One turning vector, and how many ticks it has turned:
The counts run from 0 to 142.
[112 131 151 165 146 104 125  83 142 123 119  65 163 103 107 119 103 131
 155 123 130  95 138 125 107 172 118 160 159 114 179 142 133 128 134 117
 137 117 147 119  80  52 124 133 147 106]	96
[104 154 128 140 141 119 146  96 127 159 101 118 181  73 131 116 142 152
 173 142 150 104 147 118 123 188 119 135 159 113 182 156 120 163 133  97
 104 130 154 124 109  79 117 130 124 117]	122
[110 110 144 153 163 128 146 102 142 148 116  81 195 103  93 145 147 146
 122  77 120 123 143 119 124 168 125 144 149 112 175 127 126 130 155  95
  88  67 105 127 136  73 132 146 147 117]	136
[ 95 135 120 141 132 147 161 103 120 156 108 127 177  78 113 136 133 152
 151 128 141 113 144 133 126 197 132 143 150 111 200 135 126 175 139  84
 116 120 120 127 118  62 125 137 137 104]	43
[106 109 146 142 141 118 115 101 122 129 107 115 181  94 109 121 119 135
 149 143 135 107 126  92 114 193 111 126 157  97 188 144 132 151 148 107
 127 153 142 117  86  55 122 132 112 120]	6
[ 98 157 146 136 134 120 128  89 127 168 105 117 179  65 131 112 146 165
 178 145 128 111 151 120 130 184 127 132 157 117 176 135 115 163 129 111
 100 133 149 123 130  70 126 140 127 108]	121
[111 154 140 137 134 115 126 105 139 174  75 123 196  67 119 122 144 166
 178 121 116 115 149 132 128 148 130 136 149 122 199 115 123 126 162 112
 111 115 118 130 136  78 124 150 152 115]	119
[ 96 121 145 129 128 113 131  89 132 141  95 112 180 115 135 124 117 101
 157 143 101 127 119 114 133 180 121 117 157 119 189 118 125 167 155  89
 105 134 145 134  82  52 104 129 111 115]	78
[101 109 141 123 157 125 112 119 146 126  88 109 212 102 125 118 136 128
 143 142 107 124 142  84 109 166 119 117 158  99 188 108 114 133 164 107
  91 129 130 138 103  77 108 144 116 131]	1
[ 98 127 154 115 138  94 113  95 143 131  87  98 174  95 129 123 137 128
 160 139 129 109 138  83 103 169 120 123 162  96 202 131 115 131 138  96
 115 121 152 112  87  69 112 130 133 119]	85
[115 124 173 140 138 124  93 107 143 137 110 111 186  64 102 121 126 153
 152 114 114 104 150 104  99 172 126 142 143 104 183 123 134 122 155 114
 113 130 114 118 120  63 137 149 153 106]	10
[107 106 159 160 162 107 139  75 116 161 125  90 153 111 105 151 127 129
 130 102 123 117 138 123 143 184 128 141 167 130 165 144 128 154 132 106
  97  95 138 110 110  48 135 125 126 116]	60
[110 138 153 151 135 125 144  61 134 155 136  93 180 108  93 127 143 137
 147 105 125 106 122 129 121 194 113 142 154 118 164 157 124 168 124  91
 107  99 142 132 125  59 123 128 137 110]	132
[118 128 170 150 177  93 138  89 146 154 101  77 185 109 118 136 156 129
 143  87 138 111 146 109 114 147 127 131 163 114 168 151 116 128 144  96
  74  77 146 118 113  84 131 127 133 116]	57
[107 116 131 160 145 126 158  75 137 137 132  78 185 116  89 120 126 130
 146 118 137 102 130 123 125 181 113 132 147 122 161 161 121 170 123  83
 106  99 146 131 127  55 114 136 125 115]	133
[123 120 140 152 133 113 159  76 147 153 106  98 188 116  95 130 122 123
 148  93 141 101 123 132 123 159 115 133 142 103 184 155 135 150 148  70
 114  94 132 118 117  60 119 133 146 117]	52
[112 128 127 136 129 140 137  87 141 144 121  87 197  80 105 116 127 154
 161 125 137 105 162 118 122 172 133 127 136 118 166 138 109 166 136  78
  89 111 130 131 152  62 121 152 144 115]	127
[116 117 167 155 160 116 131 107 141 154 107  89 175 102 114 149 124 137
 136  92 108 128 160 136 135 144 149 141 165 144 187 106 121 120 163 116
  76  81 108 125 120  64 135 141 137 115]	64
[111 151 128 134 153 117 145 101 156 149 106  76 193  94 125 116 156 150
 152 115 159 106 155 113 101 158 120 131 146 105 187 147 115 142 127  87
  89  85 136 129 134  96 118 142 141 115]	129
[116 118 121 169 160 121 149 109 124 150  84  85 199  99 104 123 121 139
 116 127 119 132 148 120 149 180 105 170 153 114 166 121 150 145 161 130
 118  86 108 154 116  73 129 145 149 122]	26
[ 98 132 140 160 162 118 159 109 133 156  99  96 164 121 137 143 120 110
 136 114 115 129 142 144 130 164 139 154 174 128 211 113 134 139 152 105
 102 102 123 136  67  69 132 122 119 107]	69
[107 120 130 170 160 101 155  87 130 140  93  68 184 104 111 110 109 126
 135 144 130 107 136 117 149 168  96 157 158 122 163 140 136 154 133 120
 131  91 150 143  97  63 108 137 135 105]	24
[118 102 145 162 172 109 153 118 140 148 101  84 179 119 110 153 116 125
 135  94 127 116 159 132 131 141 142 138 164 136 185 122 125 123 170 104
  77  84 120 126 105  66 137 142 131 124]	63
[124 112 149 168 140 128 121  91 140 125 120  74 190  78 111 104  87 131
 146 126 124  96 153 124 126 172 121 154 142 116 153 137 136 158 144 104
 122 116 129 133 115  52 125 156 148 101]	17
[ 97 119 162 133 132 115 105  86 126 138 106 123 170  90 109 122 129 141
 149 137 112 113 120  98 108 198 117 130 160  99 192 132 127 148 135 118
 125 148 141 116  90  50 123 126 127 114]	5
[ 96 134 148 166 171 117 138 100 125 147 112  86 170  90 131 113 137 129
 116 141 114 124 137 106 136 194 108 168 160 109 162 131 136 160 125 143
 121  98 132 151  98  70 114 131 137  98]	104
[107  99 124 154 152 119 162  93 136 135 117  70 186 119  92 132 121 135
 137 110 144 109 141 117 128 169 123 136 150 108 172 154 117 159 137  75
 103  86 136 128 127  58 116 144 131 114]	134
[100 127 154 132 162 114 106 115 149 133  81 111 208 100 119 114 143 136
 151 119 109 128 130  91  98 155 116 120 158  96 197 113 120 117 158 108
  96 123 128 133  94  84 114 140 122 125]	2
[ 88 139 131 153 166  94 147 104 122 165  80  98 170  93 129 128 159 161
 141 146 121 132 140 110 142 174 113 155 171 117 186 131 126 139 132 143
 121  92 134 136 104  77 110 121 128 114]	31
[116 117 127 178 155 112 146 103 142 145  91  92 213 101 110 118 100 132
 132 124  94 122 123 134 147 150 108 153 148 121 176 122 143 146 158 124
 136  98 119 156  98  65 103 145 131 105]	107
[107 126 167 154 148  94 138  70 128 167 115  90 152 116 104 150 135 137
 138  90 114 115 131 130 134 179 131 137 166 126 176 149 129 140 133 109
 103  79 145 112 112  58 133 118 142 110]	59
[105 108 128 162 144 103 138 109 133 148  90  93 196  88 112 123 115 148
 130 132  89 128 135 123 153 150 117 158 145 120 177 108 134 141 156 132
 130  90 109 144 126  51 109 151 146 103]	108
[117 149 122 142 119 148 153  91 135 156 109 109 191  85  99 126 123 150
 167 108 134 106 144 148 121 179 125 150 139 123 194 135 131 149 152  82
 123 110 116 130 126  66 136 139 155 120]	125
[122 128 160 172 126 132 127  86 134 137 125  89 184  82 105 119  97 125
 138 117 124 100 143 130 123 187 110 161 145 115 162 140 149 151 148 109
 130 125 123 127 104  51 138 142 156 102]	16
[113 129 137 186 168 119 156  97 137 140  97  95 207 111 108 113 113 122
 127 128 111 120 122 126 140 163  99 156 154 112 163 128 142 150 161 129
 122 108 128 159  86  67 109 138 124 102]	106
[109  94 143 169 162 116 149  93 114 147 122  86 157 112 107 152 118 129
 131 113 130 113 152 113 140 179 130 135 167 132 167 143 122 157 144  99
  90  97 144 117 104  53 138 131 116 124]	61
[101 148 132 158 168 118 158 100 111 168  87 117 182  90 122 131 154 158
 132 132 115 133 136 120 146 191 107 154 174 119 184 129 133 144 139 142
 112 101 129 149 100  75 120 119 118 119]	32
